(in the rows, 128 means zero)
Each path below is one point turned by a fixed rotation once a step. After each direction that follows a path, write how fast that rotation turns it, in degrees a step (0 if it stays still).
Each turn is a multiple of 5 degrees from 10 to 175, or 0.
Path 1:
[118 134 140 142 114 130 141 125]
[135 142 111 133 113 122 124 134]
[127 120 132 132 118 119 112 110]
[138 145 139 142 136 124 130 121]
[141 116 119 146 121 132 134 130]
[118 134 137 133 106 128 136 120]
[132 144 114 135 122 113 118 129]
[136 118 133 138 124 128 110 112]
[137 140 140 142 131 124 143 119]
[133 121 116 148 115 130 133 138]
[122 134 133 126 103 127 126 115]
[132 142 120 138 131 107 120 123]
[139 119 135 145 127 136 115 119]
[137 135 136 137 121 126 150 118]
[122 127 115 146 114 122 128 138]
[130 135 131 125 108 129 115 114]
[137 128 123 129 125 138 120 134]
135
[131 121 117 130 132 120 129 131]
145
[123 125 127 117 137 133 129 133]
0
[132 123 132 135 131 135 140 131]
80
Path 2:
[109 125 125 117 134 138 127 131]
[117 125 115 112 131 131 124 137]
[121 126 121 112 130 117 120 136]
[117 126 130 113 132 113 121 123]
[118 124 129 113 133 127 121 113]
[127 122 125 110 129 137 118 120]
[130 122 131 110 125 134 114 134]
[122 123 141 116 126 128 115 138]
[109 124 140 120 131 132 123 132]
[109 124 125 118 133 138 126 131]
[118 125 115 113 131 131 123 138]
[121 126 121 112 130 116 120 137]
[117 126 130 113 132 114 120 123]
[118 123 130 113 133 127 121 113]
[126 121 125 110 129 137 118 121]
[131 122 131 111 125 134 114 134]
[133 128 121 124 129 118 127 118]
40
[134 137 131 127 125 128 141 128]
0
Path 3:
[130 120 110 130 118 113 126 123]
[128 135 116 120 141 124 110 124]
[130 129 137 129 122 113 116 112]
[131 148 125 116 131 119 137 119]
[143 125 117 133 124 129 132 108]
[141 125 117 107 127 123 123 130]
[136 127 136 121 129 137 111 113]
[128 134 139 111 113 123 131 121]
[128 138 121 123 124 146 136 113]
[130 115 115 120 109 130 128 125]
[120 129 119 114 130 140 111 127]
[116 126 136 128 112 124 116 116]
[112 146 121 118 123 126 134 123]
[124 126 111 140 120 128 129 113]
[124 127 108 118 128 116 119 133]
[125 131 128 132 135 124 107 113]
[121 125 129 124 120 139 129 131]
25
[133 125 115 131 127 131 137 129]
80
[122 118 131 124 137 126 135 124]
0
Path 4:
[134 108 118 132 120 132 118 120]
[118 120 111 123 123 140 117 132]
[132 108 118 135 122 136 121 120]
[120 121 113 126 122 144 118 132]
[131 108 118 138 125 138 122 120]
[121 123 114 129 122 148 120 134]
[130 110 121 141 128 140 122 121]
[124 125 117 132 123 149 120 135]
[130 113 122 143 133 141 123 122]
[126 126 119 135 124 150 120 138]
[131 116 122 145 137 141 121 124]
[131 129 122 136 125 150 119 139]
[132 119 123 146 141 140 120 126]
[134 131 123 138 126 147 118 140]
[132 123 124 146 143 137 117 128]
[138 132 125 138 126 144 116 141]
[138 121 133 134 125 125 130 121]
175
[134 120 119 129 132 129 131 138]
0
Path 5:
[126 128 123 124 127 113 114 138]
[134 136 121 118 127 113 116 133]
[135 145 123 118 131 116 124 128]
[128 147 124 123 135 117 134 127]
[119 140 123 127 135 116 140 130]
[115 130 121 127 135 116 138 136]
[118 122 121 122 135 115 130 141]
[126 123 124 119 136 117 121 144]
[131 133 130 119 137 118 116 140]
[130 143 133 124 135 118 116 133]
[123 146 129 129 131 115 122 129]
[119 142 121 131 125 112 128 127]
[120 133 115 126 125 112 133 130]
[126 127 114 118 130 113 134 135]
[131 127 120 114 138 119 133 139]
[130 133 130 117 144 121 129 140]
[133 139 136 127 135 132 129 125]
55
[126 123 127 125 136 132 141 132]
40
Path 6:
[121 120 122 107 124 122 120 125]
[125 120 111 123 128 121 115 139]
[125 115 109 127 134 117 130 121]
[126 122 117 130 113 111 130 124]
[131 119 116 145 120 122 132 136]
[128 114 124 139 123 128 145 121]
[126 122 134 133 106 131 139 130]
[125 119 130 137 121 145 135 140]
[118 118 133 124 125 146 138 122]
[116 128 132 119 114 142 121 130]
[117 122 122 127 132 145 115 132]
[115 120 124 119 131 134 116 112]
[122 124 124 125 119 123 106 126]
[129 113 119 137 135 123 112 125]
[130 111 128 128 126 114 123 115]
[137 114 130 132 116 114 121 136]
[124 133 122 133 123 130 140 130]
25
[136 123 136 138 124 124 132 127]
35
[141 137 126 126 129 132 128 124]
0
Path 7:
[125 134 115 117 132 128 118 127]
[113 122 127 119 126 120 130 125]
[120 142 135 127 117 130 128 126]
[131 140 126 119 134 119 128 135]
[115 130 128 129 141 124 137 126]
[121 136 137 126 133 139 120 127]
[124 129 120 116 130 134 125 141]
[114 130 115 125 127 127 131 119]
[120 133 137 118 124 123 118 122]
[122 137 130 120 123 123 136 140]
[124 143 123 130 137 125 132 122]
[121 128 137 122 142 127 122 128]
[116 131 128 126 128 141 131 138]
[125 137 114 122 130 132 120 125]
[117 122 126 116 128 118 125 125]
[116 138 135 126 117 129 132 127]
[125 120 121 126 129 139 121 128]
55
[122 131 125 137 124 134 136 123]
135
[123 124 142 128 124 132 125 127]
110
Path 8:
[138 121 147 122 122 114 133 136]
[122 135 146 140 125 112 121 126]
[127 127 134 145 144 123 125 144]
[131 126 143 126 124 134 130 151]
[109 125 142 123 118 121 122 136]
[122 112 125 139 126 111 122 140]
[141 125 131 142 115 128 117 143]
[116 132 135 133 124 140 107 137]
[118 111 122 121 134 131 116 142]
[138 113 129 119 112 124 116 134]
[126 127 130 133 120 122 103 118]
[135 121 122 134 145 132 109 131]
[143 122 136 113 131 140 116 134]
[120 124 141 111 129 124 113 118]
[134 114 129 127 140 110 119 122]
[152 129 141 132 131 123 120 127]
[133 132 136 125 137 123 133 122]
20
[128 122 127 126 120 116 130 123]
80
[116 134 131 129 128 127 122 121]
120
Path 9:
[135 131 128 140 121 132 129 106]
[124 113 140 131 117 117 125 118]
[119 118 121 114 115 127 141 123]
[143 131 124 116 117 137 129 116]
[135 120 140 117 136 122 121 113]
[118 109 127 121 138 135 137 121]
[143 116 128 127 122 143 137 132]
[149 123 133 124 134 114 135 127]
[127 125 123 134 142 123 143 113]
[132 117 130 147 120 137 134 118]
[134 116 133 130 112 112 135 130]
[127 133 117 119 121 118 143 115]
[134 130 129 130 121 136 124 104]
[125 110 142 122 121 123 121 118]
[122 115 121 110 123 132 141 127]
[149 128 125 117 127 140 132 120]
[130 124 136 125 129 115 123 131]
120
[122 127 133 135 136 130 122 118]
90
Path 10:
[138 122 121 114 136 113 132 125]
[141 129 120 127 124 135 127 109]
[126 119 128 136 116 115 119 116]
[114 124 115 127 127 122 141 120]
[131 147 121 139 130 119 132 121]
[124 137 131 115 132 113 119 119]
[125 125 115 125 141 135 119 114]
[140 119 119 136 134 113 123 127]
[136 123 121 116 121 121 140 116]
[129 134 124 138 116 130 125 109]
[112 127 126 131 124 110 125 122]
[119 138 112 126 140 126 138 123]
[140 142 126 130 136 116 119 122]
[128 121 127 111 132 122 118 115]
[132 117 113 138 131 132 124 116]
[135 122 123 133 120 108 136 125]
[117 118 125 133 131 129 122 129]
95
[124 123 133 117 127 119 130 131]
140
Path 11:
[119 112 124 131 111 139 136 130]
[129 120 113 131 120 124 113 143]
[110 118 128 131 136 140 118 134]
[131 122 114 146 123 141 126 123]
[119 129 133 136 108 134 117 138]
[118 106 118 126 121 133 132 135]
[127 123 113 137 131 129 109 138]
[111 124 131 139 129 147 121 127]
[132 121 116 142 110 136 129 127]
[117 122 130 128 113 128 115 145]
[119 107 115 129 133 136 127 132]
[129 130 117 145 128 136 110 131]
[113 123 135 137 116 145 128 128]
[131 115 113 133 110 129 128 135]
[116 121 127 128 127 130 110 144]
[119 113 116 138 136 143 126 124]
[118 125 120 136 123 131 126 133]
0
[129 135 131 138 129 136 128 120]
85
Path 12:
[124 126 147 126 124 134 144 116]
[110 129 137 135 136 119 140 118]
[126 142 148 125 134 115 130 124]
[126 131 148 136 124 131 126 110]
[117 134 136 146 141 124 125 119]
[134 143 145 134 143 127 125 129]
[134 130 144 140 134 145 131 119]
[120 129 132 142 147 134 139 127]
[133 137 142 125 143 130 141 135]
[128 126 145 129 129 140 146 120]
[112 127 135 133 139 124 146 123]
[125 139 147 121 134 117 138 126]
[123 130 149 130 122 130 134 111]
[113 133 137 141 137 118 129 116]
[131 144 146 132 138 120 123 125]
[132 132 146 141 131 140 125 115]
[124 124 129 119 125 126 140 129]
35
[117 124 120 136 133 126 130 126]
120
[137 122 132 133 133 120 133 123]
0
Path 13:
[142 133 122 133 140 128 121 143]
[132 128 138 119 116 138 114 137]
[127 125 132 148 113 130 131 133]
[117 140 121 126 114 128 130 113]
[140 129 129 132 136 126 141 110]
[133 124 116 109 133 127 137 133]
[128 106 138 123 133 119 124 132]
[116 133 125 134 130 115 122 145]
[120 141 145 130 132 132 117 123]
[131 139 124 139 133 146 136 134]
[130 120 120 121 119 146 122 118]
[141 117 117 141 121 120 128 124]
[131 135 125 114 116 111 124 125]
[132 129 148 128 130 119 143 130]
[110 130 126 118 131 133 142 136]
[116 116 132 134 144 133 123 118]
[121 127 131 127 140 129 123 135]
45
[136 140 132 124 134 127 129 127]
85
Path 14:
[134 130 135 141 117 120 136 144]
[144 117 124 119 136 123 141 130]
[115 112 126 131 135 114 121 126]
[114 137 130 129 117 117 144 129]
[137 131 149 122 138 124 134 131]
[120 109 130 121 130 135 129 140]
[116 133 122 108 123 119 126 122]
[117 145 140 131 140 129 126 134]
[128 124 137 123 126 150 139 127]
[131 124 132 113 122 131 108 127]
[120 143 113 127 130 133 122 140]
[130 139 127 129 137 141 133 110]
[131 123 139 140 118 139 113 127]
[141 134 113 123 114 133 127 136]
[137 132 117 132 146 124 119 121]
[120 122 123 151 123 133 131 120]
[135 120 123 120 127 128 123 136]
90
[127 135 127 125 127 141 120 126]
20
